rotation ticks, each row followed by its count of ticks:
The counts run from 0 to 153.
-45,10,0,-15,-7,-19,35,19,25,-35,-28,4,19,-7,19,-4,34,-31,-3,22,11,-5,-25,12,-21,-2,24,41,-32,-22,-1,-31,-19 : 51
-25,18,2,26,35,-30,-16,6,4,46,21,-19,25,-5,-7,8,-10,-3,41,-5,-19,10,58,32,-8,-28,-2,-1,-1,1,5,22,6 : 151
6,17,-8,32,29,13,14,1,0,-13,-3,-42,40,-10,-41,29,-11,1,-30,30,2,-38,14,14,-27,9,-18,-11,-6,-23,-33,-16,-3 : 146
-23,-28,-4,9,1,10,-14,11,-10,17,-16,-1,20,-27,26,14,-6,-3,13,54,-20,-33,40,15,-16,11,24,13,-43,-27,-35,-2,-29 : 37
2,19,-2,-20,5,-31,10,54,-1,-34,15,-17,-38,9,-29,0,-30,13,17,-27,26,-10,-4,-19,-19,-14,-3,28,35,-9,-34,30,21 : 0
-18,6,-29,-8,36,26,11,10,-21,2,-6,-54,-29,28,-19,43,-22,-6,-40,27,0,-15,-5,-3,3,9,-17,-10,-20,-5,-40,-13,14 : 22
-26,-41,-41,-35,26,8,11,-12,6,36,4,-55,6,16,7,24,25,6,-17,-13,25,-3,4,9,26,11,6,22,7,-16,-15,-26,9 : 20
5,22,37,11,-20,-25,6,15,45,-11,19,6,-30,-25,24,-11,5,-19,-33,34,-15,-19,-20,26,-1,8,-13,-20,24,-39,11,-47,-8 : 104
23,2,-22,-15,-23,38,0,-16,-15,-4,8,22,-10,29,7,14,-16,-12,-25,21,-24,8,-38,-24,-1,12,-14,-38,-29,48,19,-10,17 : 75
-37,-24,-5,-38,16,14,2,-21,10,-38,26,-39,1,19,1,11,20,-6,-3,4,0,39,12,29,-26,-2,-32,0,20,-6,-27,-43,9 : 8
19,-38,-13,-23,-17,25,-32,-15,-3,9,30,1,-24,28,-25,13,-43,43,11,20,29,-6,27,17,9,29,-21,-18,4,7,-16,-2,-4 : 128
12,6,-8,42,23,36,26,-2,0,-5,-3,-37,7,-16,2,-2,-6,5,-18,23,-34,-26,10,10,-4,-10,17,7,-45,-55,-7,-49,22 : 24
-45,20,-30,31,33,-32,8,39,8,15,-16,-22,38,-21,35,-6,10,-31,6,-20,-20,-18,-5,-5,-20,-24,7,17,-3,-4,8,23,9 : 41
-46,7,1,-48,7,-17,-23,-8,19,-6,15,27,-26,36,21,-4,18,-24,-10,10,18,28,-42,-14,-18,0,-14,11,-27,21,41,-26,-9 : 61
0,-17,-15,-36,-17,25,28,1,1,-25,-28,13,-11,-3,24,6,-24,-8,-6,38,6,-34,-67,-26,1,6,17,19,-18,-29,34,-5,-2 : 64
-37,11,-23,10,4,0,8,31,-19,-59,-41,13,20,-18,13,7,-12,-30,-18,25,3,-23,-39,2,-15,-8,-3,9,-12,26,-26,28,5 : 53
10,-19,32,-8,-8,-27,2,-6,8,-19,11,28,11,-20,-21,-33,-8,0,43,-24,17,48,3,-32,-37,-4,8,-12,47,-26,19,21,-10 : 109
-37,12,-6,-12,18,-3,32,-20,-18,-5,-27,27,-48,25,5,-26,-6,-16,15,-18,-7,41,19,-18,27,-21,-13,20,3,51,-18,17,-5 : 70
10,-20,16,0,-21,9,9,-5,14,-65,12,-2,2,30,-12,-16,-26,4,26,8,-34,25,30,0,-35,-19,-27,-19,30,-6,-22,-8,-3 : 119
7,30,41,-14,-12,-30,3,-7,49,13,8,-2,-10,-1,13,13,7,-22,-22,42,-39,-25,-17,26,12,6,-28,-12,32,-11,0,-26,3 : 103
-41,2,-31,-43,-19,4,-36,17,23,-6,0,19,-6,33,16,-10,13,-5,-27,18,26,-21,-42,-21,-19,2,-15,13,-30,22,42,-22,7 : 62
13,-16,-36,30,-19,6,2,-19,4,52,-29,34,13,0,18,-10,-33,-9,-28,9,11,-18,-6,-3,54,11,-4,-32,12,23,19,14,4 : 85
4,-15,-11,-33,9,-23,49,19,-4,-41,49,-18,-17,-16,10,-21,-8,-11,16,-53,-2,10,-4,-2,-1,-13,-7,12,56,0,-13,16,4 : 122
-23,30,-10,15,-1,11,24,-9,-21,-39,-50,4,30,-28,12,-7,-30,-20,0,31,-14,-24,-42,15,3,-20,-2,15,-8,13,2,35,16 : 54
19,4,27,-27,-11,-14,20,19,21,26,10,10,-44,-6,24,14,29,-25,-10,-1,-40,-6,3,-60,-9,8,14,-8,16,-6,-39,-20,-25 : 91
-6,-22,-34,-19,16,-1,27,25,12,-21,-4,-59,9,28,11,17,-29,2,-13,-6,-15,-44,20,-21,-4,-21,-25,-7,39,-12,-40,-9,5 : 133
-46,5,0,14,8,15,-45,-25,-30,-15,6,35,-8,-30,5,-53,12,-3,12,-6,-1,25,2,13,-9,-8,-2,-1,-9,42,4,39,32 : 57
4,-8,-10,-28,-18,18,10,-13,-20,-8,16,30,-12,-8,-6,-38,17,-10,-11,-6,6,-20,17,-64,-32,5,6,-4,-10,27,-29,-1,-51 : 79
0,20,-10,21,35,29,10,-3,-3,3,-8,-48,-6,26,-15,41,-24,2,-34,30,-26,-42,7,7,-1,3,-10,4,-29,-25,-18,-34,23 : 23
12,-18,-1,-17,-12,-16,35,5,23,-41,35,-27,9,-16,24,-34,-2,8,29,-36,-20,-12,13,1,-17,-24,2,6,50,-11,-9,-6,3 : 121
-7,36,8,27,7,20,-42,-14,2,39,0,7,16,-11,-23,-2,3,3,14,23,-2,7,-23,11,-13,3,22,8,-37,4,28,29,60 : 45
-36,-26,12,5,24,-8,1,6,-20,2,-17,-3,5,-18,20,24,-4,-24,22,33,-24,5,28,5,-19,2,23,8,-43,-38,-29,-18,-54 : 38
23,44,-4,-19,7,-19,12,-8,10,-10,37,-26,-6,16,-43,-2,-47,19,7,-19,18,-20,-3,12,0,-20,-28,3,39,28,21,27,27 : 124
25,32,9,9,7,-25,36,6,25,-4,-2,-20,-1,6,-40,-11,-26,24,23,-11,41,-11,-11,39,23,-13,1,45,12,-25,27,-1,38 : 2
-5,-23,6,-9,-11,-25,-13,10,17,-9,15,24,9,5,-24,-34,0,14,25,-36,35,28,7,-27,-29,0,-6,1,69,4,0,34,8 : 110
15,5,-44,31,7,14,-8,21,-19,-17,46,-18,10,-6,-31,-30,-45,30,8,-12,15,-43,22,14,-21,-23,-8,10,-18,-10,26,6,22 : 14
7,-43,-27,3,-21,21,-19,-10,-8,-10,4,-11,18,26,-26,8,-36,34,29,20,27,21,15,53,19,11,-13,-7,0,19,-23,20,41 : 5
4,-3,11,-52,-11,-44,16,-11,40,32,-18,-9,-9,-2,-3,-3,-5,14,20,-17,27,-4,-20,6,38,4,11,26,60,2,-9,39,18 : 112
31,-9,-16,-5,-2,3,0,-27,7,6,44,-9,-25,-14,-30,-24,-21,20,0,-16,49,-2,-16,37,30,22,10,3,20,-14,36,-18,22 : 126
